In the data rows, zero lies at 4.5, halfway between 4 and 5.
Here are some points, one per row:
array([6., 2., 2., 4., 2., 3., 8., 7., 3., 5., 4., 5., 4., 3., 6., 3., 5., 7.,
       6., 6., 6., 7., 4., 5., 5., 5., 4., 4., 5., 2., 4., 3.])
array([5., 5., 3., 3., 4., 5., 1., 4., 3., 3., 8., 7., 4., 5., 6., 5., 6., 4.,
       4., 6., 4., 4., 5., 5., 4., 4., 4., 6., 6., 3., 5., 3.])
array([1., 6., 2., 5., 5., 2., 5., 5., 6., 2., 4., 5., 5., 4., 3., 2., 3., 5.,
       4., 3., 2., 3., 5., 5., 2., 0., 3., 5., 5., 4., 5., 6.])
array([1., 4., 4., 4., 4., 5., 4., 7., 5., 3., 6., 4., 6., 7., 4., 7., 6., 4.,
       5., 5., 6., 3., 3., 5., 4., 3., 8., 7., 4., 7., 0., 5.])
array([4., 5., 7., 1., 3., 3., 5., 5., 6., 4., 5., 7., 5., 5., 2., 5., 7., 4.,
       7., 3., 6., 5., 6., 4., 5., 4., 4., 4., 3., 5., 5., 4.])
array([6., 6., 5., 4., 8., 7., 2., 2., 6., 5., 5., 5., 5., 6., 7., 7., 6., 8.,
       8., 6., 4., 4., 6., 4., 4., 6., 2., 5., 4., 5., 3., 5.])
array([5., 6., 1., 7., 0., 4., 5., 5., 5., 0., 4., 3., 3., 2., 6., 7., 3., 4.,
       5., 6., 1., 4., 6., 7., 4., 4., 4., 7., 2., 5., 3., 7.])
array([3., 2., 6., 8., 3., 5., 3., 6., 5., 4., 5., 5., 8., 5., 5., 6., 1., 4.,
       1., 5., 5., 1., 7., 3., 5., 8., 5., 1., 5., 3., 2., 5.])
array([6., 4., 4., 4., 6., 4., 6., 5., 5., 4., 6., 8., 4., 5., 3., 5., 4., 4.,
       6., 5., 1., 8., 5., 1., 6., 7., 6., 8., 2., 5., 6., 7.])
array([6., 3., 5., 4., 2., 2., 3., 6., 7., 7., 4., 2., 6., 5., 1., 1., 4., 0.,
       6., 5., 3., 6., 5., 7., 4., 4., 3., 5., 4., 4., 3., 6.])
array([4., 8., 4., 7., 5., 4., 4., 6., 4., 3., 4., 6., 6., 4., 3., 2., 5., 4.,
       5., 1., 6., 6., 3., 5., 4., 5., 6., 2., 7., 3., 3., 3.])
array([6., 0., 3., 4., 2., 5., 5., 4., 4., 3., 1., 8., 6., 9., 5., 5., 2., 5.,
       1., 5., 5., 7., 7., 2., 5., 3., 2., 3., 2., 6., 4., 0.])
array([7., 3., 9., 5., 5., 6., 5., 4., 6., 6., 3., 5., 3., 5., 1., 5., 3., 4.,
       6., 6., 5., 6., 3., 6., 6., 2., 6., 4., 2., 1., 8., 4.])
array([7., 5., 4., 6., 7., 2., 8., 4., 3., 5., 6., 2., 5., 9., 6., 5., 3., 7.,
       4., 2., 7., 6., 4., 6., 2., 6., 7., 5., 3., 5., 4., 7.])
array([6., 4., 4., 6., 3., 7., 6., 4., 3., 4., 7., 5., 7., 1., 4., 4., 4., 5.,
       6., 5., 4., 3., 9., 5., 1., 3., 5., 3., 5., 8., 7., 4.])
array([1., 4., 6., 6., 4., 5., 4., 5., 3., 7., 4., 5., 7., 4., 4., 3., 5., 7.,
       6., 5., 5., 4., 4., 5., 7., 7., 2., 4., 6., 9., 6., 4.])
array([5., 0., 1., 2., 5., 4., 3., 4., 7., 2., 7., 6., 1., 3., 0., 6., 0., 5.,
       5., 2., 8., 3., 1., 5., 2., 6., 3., 3., 7., 5., 5., 2.])
array([5., 4., 4., 4., 4., 3., 5., 3., 5., 7., 3., 3., 5., 4., 4., 6., 5., 6.,
       6., 5., 6., 3., 5., 6., 4., 5., 4., 5., 3., 6., 5., 5.])
array([2., 4., 4., 3., 7., 4., 3., 7., 3., 5., 4., 4., 4., 4., 6., 4., 2., 4.,
       6., 6., 3., 2., 3., 3., 3., 4., 3., 6., 3., 4., 5., 4.])
array([5., 3., 5., 5., 3., 4., 4., 4., 3., 6., 3., 5., 1., 4., 6., 3., 6., 4.,
       5., 4., 5., 5., 4., 2., 4., 4., 5., 6., 3., 6., 4., 6.])
array([4., 5., 2., 4., 4., 4., 4., 4., 2., 5., 2., 4., 5., 5., 3., 6., 5., 6.,
       5., 8., 7., 1., 4., 4., 6., 5., 3., 5., 2., 4., 7., 5.])
array([4., 5., 5., 6., 4., 3., 5., 5., 5., 8., 4., 7., 5., 4., 8., 7., 4., 4.,
       6., 7., 4., 6., 2., 3., 4., 2., 3., 1., 9., 2., 2., 8.])
array([6., 6., 5., 3., 6., 2., 6., 4., 4., 4., 4., 7., 5., 4., 5., 4., 4., 4.,
       6., 5., 5., 2., 5., 6., 4., 2., 4., 5., 6., 6., 2., 4.])
array([4., 5., 6., 4., 3., 5., 6., 5., 7., 6., 2., 4., 5., 7., 8., 5., 4., 5.,
       4., 2., 4., 2., 4., 5., 4., 4., 3., 5., 5., 8., 7., 3.])
array([4., 6., 3., 4., 1., 6., 4., 1., 1., 7., 6., 3., 4., 5., 5., 4., 3., 3.,
       6., 3., 5., 2., 3., 1., 3., 7., 3., 2., 2., 4., 4., 4.])
array([2., 3., 6., 3., 4., 4., 5., 3., 2., 4., 3., 5., 3., 6., 4., 5., 5., 3.,
       6., 4., 4., 6., 5., 7., 9., 6., 7., 3., 7., 5., 4., 4.])
array([1., 4., 4., 7., 6., 3., 2., 2., 2., 5., 4., 5., 3., 1., 2., 4., 6., 3.,
       2., 6., 7., 5., 5., 3., 3., 3., 6., 6., 5., 6., 3., 5.])
array([3., 6., 4., 4., 7., 6., 3., 3., 4., 2., 1., 3., 4., 6., 3., 3., 5., 4.,
       5., 6., 4., 8., 6., 5., 3., 5., 3., 3., 6., 5., 3., 4.])
array([4., 6., 8., 4., 2., 7., 3., 6., 4., 4., 4., 3., 7., 7., 4., 8., 4., 4.,
       1., 3., 6., 8., 3., 5., 3., 6., 4., 6., 7., 3., 5., 3.])
array([7., 6., 6., 3., 5., 4., 7., 3., 6., 5., 3., 4., 6., 4., 3., 3., 6., 7.,
       4., 7., 5., 2., 4., 4., 3., 6., 5., 2., 6., 2., 3., 5.])
array([4., 6., 4., 4., 5., 3., 4., 4., 3., 3., 7., 4., 4., 4., 4., 3., 5., 4.,
       5., 1., 5., 5., 4., 4., 8., 3., 3., 2., 2., 6., 2., 6.])
array([4., 7., 6., 1., 2., 5., 4., 8., 4., 7., 5., 6., 3., 4., 6., 3., 4., 6.,
       5., 6., 6., 5., 5., 6., 3., 6., 5., 4., 2., 5., 4., 3.])
array([6., 4., 4., 3., 3., 4., 3., 4., 5., 6., 4., 3., 8., 1., 4., 7., 5., 9.,
       4., 1., 1., 5., 2., 5., 6., 3., 9., 4., 6., 7., 5., 0.])
array([5., 8., 1., 9., 6., 3., 5., 8., 5., 8., 3., 5., 0., 4., 3., 5., 7., 6.,
       1., 2., 4., 5., 7., 6., 5., 7., 3., 3., 4., 4., 7., 2.])
array([4., 4., 6., 5., 4., 4., 3., 5., 3., 3., 1., 5., 0., 5., 4., 6., 5., 2.,
       7., 3., 3., 5., 4., 5., 3., 6., 6., 4., 7., 4., 5., 6.])
array([6., 3., 2., 6., 6., 1., 1., 5., 8., 8., 7., 5., 7., 6., 4., 4., 5., 1.,
       6., 6., 4., 6., 5., 4., 5., 7., 3., 7., 6., 7., 6., 5.])
array([3., 3., 2., 7., 4., 8., 5., 4., 3., 4., 6., 7., 7., 6., 5., 5., 7., 3.,
       5., 3., 5., 5., 1., 5., 5., 0., 4., 2., 6., 4., 9., 9.])
array([6., 3., 4., 5., 6., 5., 6., 5., 4., 4., 3., 3., 5., 2., 3., 5., 5., 3.,
       5., 7., 4., 5., 4., 4., 6., 3., 5., 4., 4., 4., 5., 4.])
array([3., 0., 7., 6., 5., 3., 6., 3., 5., 4., 4., 4., 4., 4., 4., 8., 7., 6.,
       5., 4., 3., 1., 6., 5., 5., 7., 4., 5., 5., 3., 3., 7.])
array([8., 9., 5., 5., 7., 5., 5., 2., 4., 4., 3., 6., 7., 4., 3., 5., 2., 3.,
       1., 5., 4., 4., 0., 6., 5., 6., 4., 6., 5., 7., 2., 5.])
array([5., 6., 3., 3., 6., 5., 6., 6., 9., 2., 5., 2., 2., 2., 6., 8., 7., 2.,
       1., 8., 6., 4., 3., 3., 5., 4., 4., 0., 2., 7., 6., 5.])
array([5., 2., 8., 5., 7., 6., 2., 6., 4., 2., 3., 6., 8., 1., 7., 2., 5., 7.,
       4., 2., 6., 5., 4., 7., 4., 7., 3., 6., 1., 4., 6., 6.])
array([5., 5., 5., 3., 8., 2., 4., 7., 1., 3., 3., 5., 4., 4., 6., 6., 4., 2.,
       6., 4., 3., 3., 4., 4., 5., 4., 6., 6., 4., 3., 6., 2.])
array([5., 7., 6., 6., 3., 8., 6., 6., 1., 3., 6., 5., 3., 6., 1., 4., 6., 5.,
       3., 6., 1., 1., 3., 5., 5., 6., 3., 6., 6., 4., 4., 3.])
array([7., 4., 5., 7., 5., 4., 4., 6., 3., 3., 8., 3., 7., 5., 5., 5., 7., 3.,
       6., 5., 6., 6., 5., 6., 6., 5., 3., 2., 2., 4., 2., 2.])
array([4., 6., 6., 5., 6., 4., 6., 3., 5., 5., 8., 5., 4., 4., 6., 4., 3., 4.,
       2., 5., 7., 4., 7., 7., 4., 4., 6., 6., 4., 1., 5., 2.])
array([8., 4., 4., 5., 5., 3., 4., 4., 3., 5., 3., 5., 2., 6., 5., 3., 5., 5.,
       4., 5., 3., 4., 4., 5., 4., 4., 6., 4., 4., 7., 4., 7.])
array([2., 5., 3., 6., 4., 3., 5., 4., 5., 5., 5., 5., 5., 4., 6., 5., 1., 4.,
       6., 6., 4., 5., 5., 5., 7., 5., 7., 4., 4., 4., 6., 4.])
array([5., 5., 8., 6., 6., 3., 2., 5., 2., 4., 7., 0., 3., 5., 4., 5., 1., 8.,
       5., 6., 3., 7., 4., 2., 6., 0., 2., 4., 6., 4., 6., 4.])
array([3., 4., 7., 5., 3., 4., 9., 2., 4., 5., 5., 4., 4., 4., 6., 5., 5., 1.,
       4., 3., 5., 6., 2., 5., 5., 6., 2., 7., 6., 6., 6., 2.])
array([4., 4., 2., 2., 6., 7., 5., 5., 4., 6., 6., 3., 5., 7., 3., 3., 3., 3.,
       5., 4., 3., 4., 6., 5., 5., 5., 5., 5., 5., 3., 4., 5.])
array([2., 5., 4., 6., 4., 5., 4., 4., 7., 6., 5., 6., 3., 3., 2., 5., 5., 9.,
       4., 6., 2., 7., 3., 4., 4., 5., 5., 3., 2., 5., 3., 4.])
array([4., 5., 4., 5., 5., 7., 5., 3., 7., 5., 3., 4., 4., 2., 7., 4., 1., 4.,
       5., 3., 7., 4., 6., 4., 6., 1., 4., 6., 3., 4., 3., 5.])
Along one direction, these points spread out more than along any other. Take the direction at right angles to it along which they spread out most. Go by this last direction. How far along it is each point below, from 0 to 99? 50 is the average, and the first point above lies past it. One standard deviation of the points above along it is 16.
array([4., 4., 2., 2., 5., 3., 4., 3., 5., 3., 4., 2., 5., 4., 4., 3., 6., 6.,
       2., 3., 4., 5., 4., 2., 5., 4., 5., 6., 4., 2., 4., 7.]) 51
array([6., 6., 4., 2., 3., 3., 1., 3., 6., 3., 5., 5., 3., 5., 6., 5., 5., 6.,
       5., 4., 4., 2., 6., 7., 6., 4., 5., 2., 5., 4., 7., 5.]) 61
array([3., 2., 4., 7., 5., 6., 2., 2., 7., 6., 5., 4., 3., 6., 7., 2., 7., 4.,
       4., 6., 2., 4., 1., 6., 3., 3., 5., 3., 2., 2., 3., 0.]) 53
array([4., 3., 7., 3., 4., 4., 7., 6., 4., 3., 6., 5., 3., 4., 6., 5., 4., 6.,
       6., 4., 2., 8., 4., 3., 1., 5., 4., 4., 5., 4., 5., 4.]) 42
array([6., 3., 5., 3., 5., 8., 4., 7., 6., 6., 6., 5., 1., 4., 7., 1., 3., 6.,
       1., 6., 4., 4., 5., 5., 7., 4., 5., 6., 7., 7., 3., 7.]) 57
array([4., 5., 3., 3., 5., 8., 5., 4., 3., 5., 4., 3., 5., 3., 5., 5., 5., 3.,
       6., 2., 3., 6., 7., 3., 6., 6., 4., 4., 6., 1., 3., 4.]) 40
array([6., 7., 6., 9., 3., 6., 4., 4., 9., 0., 4., 4., 5., 6., 5., 1., 5., 5.,
       8., 6., 6., 3., 3., 0., 5., 8., 7., 7., 6., 5., 6., 3.]) 51
array([0., 6., 6., 2., 4., 3., 5., 2., 5., 3., 7., 5., 6., 5., 4., 4., 4., 4.,
       2., 6., 4., 5., 4., 6., 5., 6., 3., 5., 4., 4., 5., 7.]) 44
array([5., 6., 6., 4., 5., 6., 3., 7., 6., 7., 4., 5., 3., 6., 3., 6., 4., 5.,
       6., 2., 6., 3., 6., 4., 4., 2., 5., 5., 3., 4., 3., 6.]) 51
array([5., 3., 5., 4., 2., 4., 4., 4., 4., 7., 5., 5., 4., 2., 5., 6., 6., 5.,
       3., 4., 7., 4., 5., 3., 4., 2., 4., 9., 4., 3., 6., 4.]) 58
array([5., 4., 5., 3., 6., 6., 3., 3., 5., 6., 4., 4., 5., 4., 5., 4., 4., 1.,
       2., 4., 4., 5., 6., 4., 2., 7., 8., 3., 4., 6., 6., 6.]) 50
array([4., 4., 7., 5., 6., 4., 7., 5., 5., 3., 5., 4., 5., 6., 4., 4., 8., 5.,
       5., 3., 5., 3., 6., 2., 5., 3., 5., 4., 6., 6., 5., 4.]) 45
array([5., 6., 4., 2., 4., 3., 6., 6., 5., 5., 4., 3., 6., 3., 5., 3., 6., 4.,
       3., 5., 7., 4., 4., 3., 4., 5., 5., 4., 6., 3., 5., 5.]) 54
array([3., 4., 2., 4., 5., 6., 6., 5., 5., 4., 4., 2., 4., 6., 3., 4., 5., 5.,
       6., 5., 7., 6., 5., 7., 5., 5., 5., 7., 7., 5., 5., 4.]) 40
